In the rows, 128 means zero.
The same turns and mirrors carry the whole set onto itself and the rows of a family onto each other. Which other rows belong to the same family as each row named below? List them in the order they appear above.
These 30 rows form 5 families of 6 rows each.
sosik: [136 137 166 148 137 147 123  84 108 117 128 113 158 121 154 162 133 133
  93 118 133 107 179 141  90 101 155 134 145 123 125 147 128 127 107 190]
Suru: [126 100 109 112 162 113 174 143 108  87 146 146 130 143 122 141 133 127
  97 102 114 138 128 102 102 139 189 142 142 118 112 159 131 131 137 144]
ratug: [134  97 116 116  99 113 145 119 110 135 153 138 139 107 120 132 118 148
 123  95 105  88 138 124  68 104 115 108 147 110 154 158 138  96 141 133]
kidur: [150 110 116 148 115 153 115 100 124 164 158 151 130 111 138 171 143 121
 112 103 110 156 154 136  98  98 150 156 137  99 125 103 126 137 130 154]
dozo: [121  97 123 108 151 110 156 148 108  97 171 142 163 131 136 144 124 139
 100  90 144 134 146  98 103 145 187 129 158 131 121 158 142 140 143 124]
mivat: [145 101 114 166 133 122 125 147 111 120 136 130 138 162 116 134 104 119
 116 122  94  96 193 122 100 134 126 135 138 153 123 154 115 117 149 163]
Tapi: [139 127 118 126 115 121 137 114 114 115 148 136 136 108 122 145  98 152
 107 107 114  81 117 116  69 148 126 118 150 101 156 158 141 105 153 127]
gilu: [115 144 160 129 131 135 112  89  81 124 142 113 170 116 139 169 158 139
 106 116 129 126 170 128  96 119 151 111 161 133 120 155 143 136 105 182]
dupup: [128 109 105 108 148 102 162 131 105  79 147 146 142 132 126 146 137 122
 124  89 138 136 136  96  97 139 193 122 144 114 127 155 130 127 124 135]
mib: [130 125 147 122 148 135 116 111  98 144 170  97 105  91 100 127 146 117
 119 133 111 111 128 153 129 149 156 148 154 128 146 121 129 151 134 141]
dotu: [141 108 128 155 120 148 137  95 132 164 158 149 153 101 133 165 113 115
 114  99 102 156 143 121 124  89 161 148 135 111 125 111 129 117 123 145]
naka: [127 105 135 131 147 141 117  93  95 133 183 100 110 100 116 129 144 111
 105 117 107  92 112 141 145 118 141 144 150 146 135 123 126 154 133 150]
kek: [113 142 150 157 141 124 133  78  83 124 143 107 167 103 153 171 142 113
 105 113 124 122 162 112 101 127 156 114 152 136 126 155 146 146 115 186]
kuvop: [121 123 133 132 143 133 109 101 110 138 167  89 107  93  95 127 155 108
 106 126 131 122 128 134 132 131 156 146 146 149 145 119 117 145 141 157]
surav: [133 133 143 125 131 141 129 104 104 135 156  79 113  96 104 123 127 129
 118 131 135 111 116 139 132 140 166 146 149 132 152 130 140 157 129 159]
Sal: [149 103 136 148 128 145 124 107 124 167 143 166 131 112 115 168 147 129
 107  98 103 152 153 120 107 105 161 151 132 101 121 106 126 129 104 142]
Ropar: [122 145 160 138 132 138 127  85 107 135 148  96 155 110 147 174 154 139
  84 120 127 122 172 131  98 119 176 113 148 125 121 161 135 131 119 183]
gif: [150 104 137 142 116 146 136 108 133 171 165 145 158 105 125 169 144 109
 124  99 107 158 157 128  97 105 152 169 146 111 129 110 121 123 128 145]
Zofa: [139 106 122 118  97 119 132 113 126 135 157 132 142 119 123 147  92 152
 123 104 114  82 128 122  80 140 129 117 145 115 160 163 121  91 129 123]
gusun: [117 106 121 111 153 112 163 139 105  73 158 141 137 138 139 142 134 138
 105 104 133 137 143  89  92 137 183 121 155 133 144 154 130 126 145 131]
tida: [126 106 137 118 153 132 110 109 107 154 173  84 115 103  93 130 148 117
 115 107 131  95 124 138 131 112 163 141 145 143 130 124 135 160 138 143]
favad: [124 110 118 136 160 108 163 142 109  93 156 143 170 123 139 149 116 127
 106  99 138 141 135  83 122 133 184 112 147 121 137 156 143 128 139 138]
luguf: [130 111 124 141 142 108 114 158 109 126 155 131 142 172 111 154 126 101
 141 126  87  94 166 107 105 124 138 144 151 164 128 152 111 122 142 157]
ruk: [138 106 111 126 100 101 152 127 127 133 159 127 140 108 134 152 101 151
 115 113 108  87 139 114  65 123 125 105 147 105 152 153 115  99 144 129]
Gel: [145 113 118 161 128 147 147 111 126 149 154 143 127 114 117 173 150 125
 119  98 115 149 143 124 112 112 149 168 128 103 118  99 110 150 108 143]
fak: [110 100 122 157 145 115 129 156  92 114 153 135 128 159 131 157 120  91
 130 122  90  86 153 118 108 123 123 137 139 157 136 154 126 141 148 165]
Piv: [129  96 109 142 125 109 119 160 110 124 155 142 118 172 122 140 112 121
 128 134 107  94 173 112 108 118 140 145 134 161 128 154 122 131 154 164]
bar: [136  91 119 126 110 114 150 118 120 140 164 145 142 112 144 129  99 153
 108  99  91  85 120 128  94 115 120 108 145 120 154 144 134  92 132 144]
vusu: [137 131 170 147 148 120 117  86  88 131 136 104 165 110 135 166 139 125
  91 119 139 115 183 138  90 120 167 121 140 117 123 165 138 132 119 184]
Sud: [129  88 113 147 129 131 126 159 104 114 149 128 131 165 124 138 122 104
 132 118 100  82 195 123 104 128 145 142 135 152 128 162 117 136 135 157]

The rest of the family of dupup: mib, Sal, Zofa, vusu, Sud
The rest of the family of surav: sosik, Suru, mivat, Tapi, Gel
The rest of the family of favad: dotu, naka, kek, fak, bar

The same turns and mirrors carry the whole set onto itself and the rows of a family onto each other. Which other rows belong to the same family as each row named below? List them in the order they appear above.
These 16 rows form 4 families of 4 rows each.
funu: [122 127  95 162 133 115 128 160  96 127 117 127 117 131 126 116]
dip: [130 120  98 127 127 132 156 146 110 131 149 130 113 136  85 101]
rofe: [109 127 147 136 163 125 120 118 155 129 109  90 148 145 129 160]
sinu: [104 115 132 112 171 153 138 105 147 144 129  87 122 178 120 146]
dusa: [103 102 152 120 171 142 139 125 134 152 119  85 125 180 114 145]
pav: [106 108 149 113 167 150 135 109 140 146 130  91 125 180 130 136]
Fovuf: [136 126  81 139 125 136 159 130 109 132 144 119 111 136  92 107]
ker: [129 127 103 164 128 131 127 161 105 113 116 141 105 134 117 121]
guv: [121 138 149 135 151 131 130 108 163 128  97  94 135 157 111 158]
zos: [107 102 150 125 172 155 145 108 135 141 127  89 127 174 128 145]
rila: [131 139 107 161 121 123 138 153 104 113 109 139 109 137 112 115]
Bov: [136 111  97 131 132 129 158 133 107 135 141 137 114 132  88 101]
git: [119 128 143 131 164 134 132 113 169 130  95  97 136 144 130 155]
zusin: [131 131 100 161 128 123 118 159 103 122 120 145 115 143 115 117]
fug: [119 133 145 136 166 136 129 121 168 126 106  97 150 150 123 159]
mifi: [142 104  98 139 132 132 155 149 104 144 136 127 112 141  88 101]

The rest of the family of Fovuf: funu, dusa, guv
The rest of the family of Bov: pav, ker, fug

The same turns and mirrors carry the whole set onto itself and the rows of a family onto each other. Which other rows belong to the same family as each row named below? List them in the order they appear above.
These 32 rows form 4 families of 8 rows each.
potus: [121 118 169 132 127  93 157 158 147 128 126]
Pido: [106 127 148 140 137 120 133 143 104 110 154]
Kebi: [ 98  99 144 129 153 141 130 137 113 124 146]
sed: [118 134 152 164 173 145 153  86 136 119 131]
Dap: [120 130 187 137 125  98 150 145 144 121 102]
zadak: [121 120 164 163 177 138 149  87 146 112 130]
mesuv: [133 127 198 141 141 123 163  96 133 156  98]
fiti: [131 107 166 123 119  98 151 153 146 131 117]
Retu: [129 126 148 156 168 142 150  80 147 111 121]
Nen: [104 101 131 136 143 143 137 139 118 113 140]
Sema: [137 124 187 147 125 135 164 101 125 159  95]
ziv: [107 136 126 143 133 124 126 141 119 126 140]
Loloz: [129 106 166 126 119  98 149 155 146 136 118]
Sor: [105 129 170 134 165 141 140  84 134 115 152]
Zud: [101 101 130 137 143 144 134 140 120 116 139]
pivuk: [147 125 199 157 152 148 153 104 129 152 115]
kom: [111 129 143 138 160 154 146  92 153 106 135]
tetu: [149 121 183 141 138 146 146  99 160 151 105]
Sivov: [130 127 197 142 141 125 161 100 135 159  97]
Tudoz: [127 135 172 130 115 101 149 141 145 126  94]
Fumeb: [109 105 148 134 131 125 127 143 114 130 160]
Zamov: [135 124 164 142 112 124 144 157 144 131  94]
paze: [108 138 147 136 159 146 133  83 147 132 138]
lam: [106 105 129 120 147 145 133 130 114 126 138]
zazu: [121 132 153 160 171 145 155  84 133 116 130]
budon: [130 123 154 123 117  95 160 149 145 133 118]
maded: [103 123 158 145 166 152 148  96 151 102 143]
nekaz: [148 114 208 138 145 142 155 101 146 135 119]
suvek: [154 130 183 152 146 152 154 100 132 154 107]
kub: [129 120 202 155 135 130 162 108 126 155 102]
Fen: [116 110 133 127 122 127 125 138 114 135 151]
pubi: [133 117 188 141 118 119 152 160 131 114 110]

The rest of the family of fiti: sed, mesuv, Nen, Loloz, Zud, Sivov, zazu
The rest of the family of zadak: potus, Kebi, Retu, Sema, lam, budon, kub
The rest of the family of pivuk: Dap, kom, Tudoz, Fumeb, maded, suvek, Fen

The same turns and mirrors carry the whole set onto itself and the rows of a family onto each other. Which other rows belong to the same family as each row named below? List them in the order they appear above.
These 36 rows form 9 families of 4 rows each.
gatir: [146 145 137 128 123 149 129 163  98]
suge: [138 151 120 116 137 162 126 160 115]
papav: [115 105 139 144 104 119 144 109 146]
rapu: [134 108 113 115 108 107 143 109 150]
zep: [171 148 130 129 140 149 127 138 103]
vikip: [123 121 126 119 100 113 154 118 159]
tika: [157 153 140 131 154 148 128 137 117]
Bedur: [127 127 117 115  98 115 141 106 155]
Sazi: [140 139 111 130 153 156 128 155 114]
fub: [113 110 110 143 111 114 139 110 149]
mumum: [124 123 130 122  95 115 141  95 150]
mogot: [144 145 139 117 127 141 100 157 105]
pidu: [103 112 124 126 110 119 135 119 158]
nel: [128 123 115 106 115 112 133  94 150]
Teben: [146 148 123 131 142 142 125 159 100]
tul: [136 100 133 117 121  99 153 111 137]
goru: [146 145 140 137 144 126 102 150 105]
teg: [140 158 136 118 136 159 122 155 123]
tesim: [139 148 137 117 118 146 116 165 106]
nudof: [122 111 134 135 105 114 158 102 145]
ligo: [146 152 144 115 133 141 106 148 100]
Vodam: [140 149 124 111 141 161 117 148 106]
Vibil: [111 108 118 122 115 111 136 100 145]
Kisus: [120 107 133 153 101 119 145 118 147]
Pura: [110 116 121 142  98 123 138 118 155]
Nabe: [156 148 124 128 142 162 131 155 116]
zirab: [140 153 128 122 130 139 115 171 114]
nas: [143 158 145 123 137 151 116 144 102]
fuz: [132  94 124 122 106 106 136 107 129]
Voza: [147 145 124 137 148 154 131 156 108]
gozok: [115 105 136 141 101 130 136 110 152]
Fuva: [146 149 156 113 117 139 114 149 100]
nosi: [109  95 139 131 128 125 138 107 144]
gopo: [126 111 112 115 121 109 143 100 149]
domep: [141 139 137 138 138 146  97 141  98]
debu: [124  99 131 134 119 137 145  94 144]

The rest of the family of fuz: zep, domep, debu
The rest of the family of Bedur: suge, tesim, Pura
The rest of the family of fub: gatir, mumum, Vodam
The rest of the family of rapu: mogot, Nabe, gozok
The rest of the family of Fuva: Sazi, nel, Kisus
The rest of the family of Vibil: Teben, nudof, nas

The same turns and mirrors carry the whole set onto itself and the rows of a family onto each other. Which other rows belong to the same family as each row named below? List them in the order they appear above.
These 18 rows form 3 families of 6 rows each.
mis: [123 125 102 133 108  85 137 135 107 133 171 144 126 137 120 130 103 136]
nize: [138 119 144  99 149 161 112 112 137 113  91 129 140 151 125 141 126 140]
rul: [116 113 106 119 157  98 133 127 133 134 146 154 159 138 134 123 129 174]
fosat: [150 129 139  99 127 156 115 105 148 118  92 114 143 127 126 131 132 141]
Tes: [128 116 138 156 139 105 101 157 123 141 159 139 135 142 126 119 154 152]
nam: [160 138 154 108 103 133 122 132 157 127 114 139 103 128 114 124 134 101]
lutiz: [116 110  95 115 153  91 125 119 119 134 134 147 149 129 132 117 132 174]
vugov: [127 115 126 152 128 102  90 148 114 147 150 130 127 132 119 119 152 152]
fik: [125 117 130 153 142 110 115 151 129 155 147 127 123 113 132 108 157 142]
sut: [145 133 144 115 108 145  95 138 150 121 115 142 103 142 109 135 123  98]
vizar: [123 126 114 138 116  96 143 141 114 129 181 144 139 147 125 135 106 139]
Runa: [136 121 127 102 149 158 100 109 139 108  86 130 141 139 124 128 127 131]
Sab: [143 128 117  98 130 132 144 113 128  96 109 157 120 143 124 128  94  93]
renu: [111 121  98 116 149 104 144 122 139 149 141 138 147 111 138 118 125 167]
tok: [146 128 160 108 115 145 111 141 152 127 119 148 102 153 110 141 126 105]
dito: [159 130 130 105 126 133 159 106 124  98 106 136 130 131 130 118 109 100]
zeved: [146 123 137  99 138 135 154 117 124  99 112 154 120 155 126 135  99 101]
big: [121 131 112 145 113 106 150 137 111 142 172 122 129 120 131 126 107 131]

The rest of the family of fosat: nam, fik, renu, dito, big
The rest of the family of vugov: mis, lutiz, sut, Runa, Sab

The same turns and mirrors carry the whole set onto itself and the rows of a family onto each other. Which other rows belong to the same family as each row named below? List them in the order they appear above.
These 32 rows form 4 families of 8 rows each.
Fupo: [122 150 143 122 102  99 147 141  94 142 152 110 128 122 141 102 123 109
  84 160 135 173 124 150 162 122 142 142 152  82]
Tuta: [ 83 145 118 122 128  94 150 142 120 169 126 128 132 150 148 149  64 117
 129 152 140 169 117 139 140  94 147 152 104 114]
puse: [116 183 128 112 128 113 161 128 125 146 145 135 132 151  92 172 121 138
 108 151 167 193 160 120 145 123 120 170 145 105]
fusef: [ 87 149 115 125 131 105 151 146 122 183 130 142 139 154 149 151  70 125
 135 144 125 162 111 144 123  99 144 150 102 119]
dif: [126 110 120 104 107 131 130 152 122 165 150 149 115 137 176 114 119 113
 101 181 117 124  99 146 127 102 133 130 114 132]
Kuf: [128 111 119 104 105 140 137 151 121 164 153 160 116 134 167 113 118 128
  87 192 117 133  85 141 134 107 130 136 127 137]
lok: [118 153 136 130  99  95 149 140 101 146 149 104 127 128 138  99 124 110
  78 162 139 171 112 150 150 113 139 144 137  82]
ret: [111 161 100  99  90 148 123 121 120 164 141 143 134 126 111 166  96 124
  79 186 148 171 104 154 151 126 126 175 114 115]
Zav: [121 175 125 116 138 108 166 140 134 144 131 131 134 162  95 164 116 129
 100 148 161 188 169 122 142 115 128 170 149  99]
lonuf: [118 143 150 109 146  85 169 164 116 151 156 142 115 165 157 131 144 129
 131 150 135 145 156 114 114  98 125 125 150 110]
fazi: [163 162 132 108 108 137 143 133 120 132 163 151 108 143 125 128 165 132
  63 177 150 144 140 130 135 131 103 150 156 126]
nite: [129 133 152 108 136  89 163 164 108 162 147 137 111 152 150 110 134 126
 130 148 126 138 151 108 122 103 124 123 156 114]
gipok: [122 122 116 102  99 129 127 143 110 171 157 157 111 127 174 120 125 124
 102 186 117 126  87 145 128 114 116 132 116 137]
sipog: [118 185 123 110 133  94 155 133 124 150 136 124 131 153  96 169 121 126
 118 145 160 183 171 126 138 118 121 165 137  97]
fezi: [127 108 113 101 107 126 137 148 118 170 157 154 107 136 169 122 114 118
  97 184 119 128  86 145 133 102 127 135 116 140]
rav: [161 155 127  93 102 138 134 143 127 133 165 149 106 141 118 129 170 127
  71 191 141 151 142 124 138 130 110 148 148 123]
fode: [157 151 132  96 110 150 140 137 124 138 171 155 115 143 122 135 176 133
  83 182 139 149 142 127 136 129 108 145 157 124]
zev: [127 138 105  86 139 138 146 141 145 175 145 178 119 163 127 186 115 148
 122 176 140 144 146 120 119 110 107 156 124 152]
Vuven: [110 153 136 125 102  97 144 146 113 146 145 110 120 128 125  98 122 101
  86 163 130 175 105 153 164 118 140 156 143  88]
Lil: [128 124 139 108 144  77 169 154 114 158 151 146 112 152 149 122 145 123
 119 144 138 146 149 118 117  92 125 109 149 119]
gune: [117 159  92 105 104 149 128 119 136 155 146 147 135 139 115 170 105 128
  75 188 150 176 106 155 151 123 123 176 106 121]
buzup: [112 167 100 106  90 154 128 127 131 159 138 141 129 136 119 157  99 125
  84 190 143 166 110 145 152 134 118 192 117 117]
meka: [156 144 130  91 110 134 140 137 128 135 163 143 104 137 112 135 170 133
  70 189 155 149 143 120 147 125 108 152 158 118]
Tol: [120 145 107  95 135 144 148 139 145 168 141 176 118 171 134 184 116 139
 127 174 145 140 135 117 111 102 111 156 114 152]
zuzu: [ 83 137 117 124 138  98 157 140 119 185 126 134 136 150 147 154  68 125
 131 146 141 162 113 141 134  92 140 153 115 105]
Bivi: [131 130 145 116 147  88 171 160 126 154 150 141 112 168 154 118 144 131
 126 150 130 146 150 112 119  98 120 127 150 117]
bugam: [132 147 112  84 136 129 149 148 148 165 148 177 123 161 134 176 118 141
 116 174 138 149 145 115 111 105 100 157 109 158]
nanet: [137 140 104  90 138 137 154 141 134 168 146 173 126 164 138 184 120 156
 118 172 148 138 150 113 108 105 107 145 121 146]
tum: [109 142 130 134  97 102 146 132  98 152 144 111 124 125 136 108 116 107
  85 160 143 163 115 148 160 125 148 144 156  80]
belob: [ 81 131 109 111 128  99 152 147 121 186 128 138 133 142 143 155  75 117
 139 156 127 167 115 135 138  98 143 152 110 109]
Gelem: [115 189 131 111 127 108 155 139 127 149 133 131 137 154  92 162 128 140
 108 147 162 179 166 122 140 124 120 164 146  94]
guke: [120 151 104 109  93 157 124 114 128 160 141 142 130 125 112 157  99 125
  81 188 145 168 104 152 165 127 126 175 108 123]

The rest of the family of gipok: Zav, fazi, Lil, buzup, bugam, tum, belob
The rest of the family of dif: Fupo, Tuta, puse, lonuf, fode, Tol, guke
The rest of the family of zuzu: lok, ret, fezi, rav, zev, Bivi, Gelem

